In the rows, zero is written as 128.
One turn sends every row of this set to another row. A few are shown first. Where does it send the rows asked after them?
K225: [130 114 108 120 143 113 156 151 129 122  87 138]
K991: [136 126 114  67 138 115 132 138 100 139 139  83]
K415: [129 153  93 140  93 130  97 120 131 153 155 109]
K337: [126 107 153 113 155 146 118 121 113 124 125 103]
K462: [107 134 138  90 153 136 146 141 111 124 129 106]
K888: [158 107  83  98 129  91 142 148 118 137  96 114]
K12: [184 115 131  96 113 133 133 142 119 156 150  94]
K912: [153  96 132 129 130  73 153 160 125 155 146 113]
K980: [136  99 136 131 157 123 123 109 121 115 103 123]
K242: [106 142  98 165 102 104 112 137 137 151 149 123]
K502: [105 142 100 156 101 104 109 142 132 157 160 112]
K588: [131 118 162 116 146  99 150 137 116 144 167 105]
K859: [147 108 106 129 114 102 181 148 117 136  94 108]
K985: [133 135 117  99 153 124 144 108 117 109 103 127]
K887: [135 147  84 146  89 122  99 125 135 154 146 114]
K312: [141 111 149 144 147  92 159 128 132 130 132 139]
K132: [157 109 101 106 106  98 170 147 104 147 113  82]
K89: [112 150 109 155  86 118 107 133 139 152 144 126]
K639: [122 135 140 118 133 133 179 117 109 119 113 104]
K566: [132 136 134  95 126 128 168 117  96 131 134  78]
K555: [114 146 105 151  82 114 105 141 137 158 147 120]
K655: [118 154 105 145  89 109 100 114 132 149 149 120]
K610: [158  74 108 122 133  94 118 149 117 145 107 101]
K264: [121 151 102 142  85 105  99 121 130 155 153 114]
K962: [109 152 112 148  86 119 104 135 135 155 152 118]
K661: [147  82 124 104 131 116 112 161 109 154 129  80]
K224: [133 119 125  98 115 114 170 153  98 148 135  71]
K300: [132 106 105  89 129 104 143 182 112 151 122  93]
K694: [132  99 142  97 148 121 111 131 102 141 143  78]
K650: [123 149  98 148  85 103 101 119 134 152 146 121]
K821: [172 131 147 110 131 151 139 111 127 131 135 121]
K950: [130 153  91 149  95 130 101 116 136 147 144 120]
K217: [151  83 119 137 140 118 125 139 129 129  89 125]
K540: [146 125 116 127 125 116 178 112 115 118  93 116]
K35: [100 148 107 159 106 111 110 132 133 149 158 118]
K100: [194 109 118 123 115 125 142 134 136 143 114 129]

K12 -> K588
K639 -> K540
K985 -> K225
Where do these go?
K887 -> K502
K962 -> K655
K694 -> K337

One turn sends every row of this set to another row. A few are shown first. Where does it send the rows asked after them?
K630: [131 102 134 107  86 170 135  82 133  96 151 112 155 153 145 126 149 126
 153 114 136]
K945: [ 76 154 146 123 144 140 119 129 114 155 130 143 152 161 108 131 135 144
 105 112 132]
K999: [146  78 167 155 110 149 127 167 126  93 140 144 124 142 105 116 144 107
 157  86 127]
K809: [129  93 162 132 124 153 153 109 117 154 149 148 104 152 126 125 140  83
 180 152 149]
K716: [139  90 160 158  97 153 112 173 111  98 143 168 131 143 120 140 143 112
 155  91 128]
K663: [108 149 121 144 128 115 115 107 104 120 131 152 158 186 119 105 169 149
 127 127 108]
K47: [137 113 173 123 127 149 163 118 101 164 151 152 107 154 146 128 141 106
 183 147 136]
K365: [112 142 117 168  97 136 118 126 100 130 110 142  98 155 123 148 184 143
 135 131  99]
K434: [134  73 140 111 139 126 115 118 131 148 123 136 125 110 111 103 129 117
 171  85 100]
K608: [109 144 119 142 137 122 118 115 109 103 133 157 154 187 121 109 163 152
 130 135 105]
K516: [135 109 159 127 134 147 166 118 106 157 145 150 104 153 140 109 136  90
 179 148 139]
K850: [104 170 147 136 100 155 160 133 130 172 120 148 128 129 114 139 167 133
 128 104 101]
K431: [142 106 136 113  85 170 133  90 156  97 149 115 154 141 139 123 142 126
 157 122 136]
K875: [ 77 147 154 109 136 136 126 130 122 148 126 145 161 159 106 138 130 147
 107 116 129]
K357: [104 173 154 143 107 161 150 137 127 172 123 141 135 140 110 136 177 139
 131 109 103]
K779: [133  90 172 155 104 154 114 181 116  94 140 149 124 139 112 129 138 110
 158 103 135]
K311: [121  77 127 104 130 123 104 114 120 149 105 131 132 113 119 115 125 109
 169  91 100]
K209: [119 147 118 173  99 135 111 123 112 139 108 139 110 163 123 153 179 146
 128 123 102]
K688: [113  90 132 102 145 131 106 118 116 146 114 133 134 118 127 123 121 111
 173  78  92]
K168: [127  99 144 116  93 160 125  79 155 100 153 107 140 142 130 129 135 111
 166 126 143]

K311 -> K431
K47 -> K688
K168 -> K999
Where do these go?
K663 -> K209
K608 -> K365

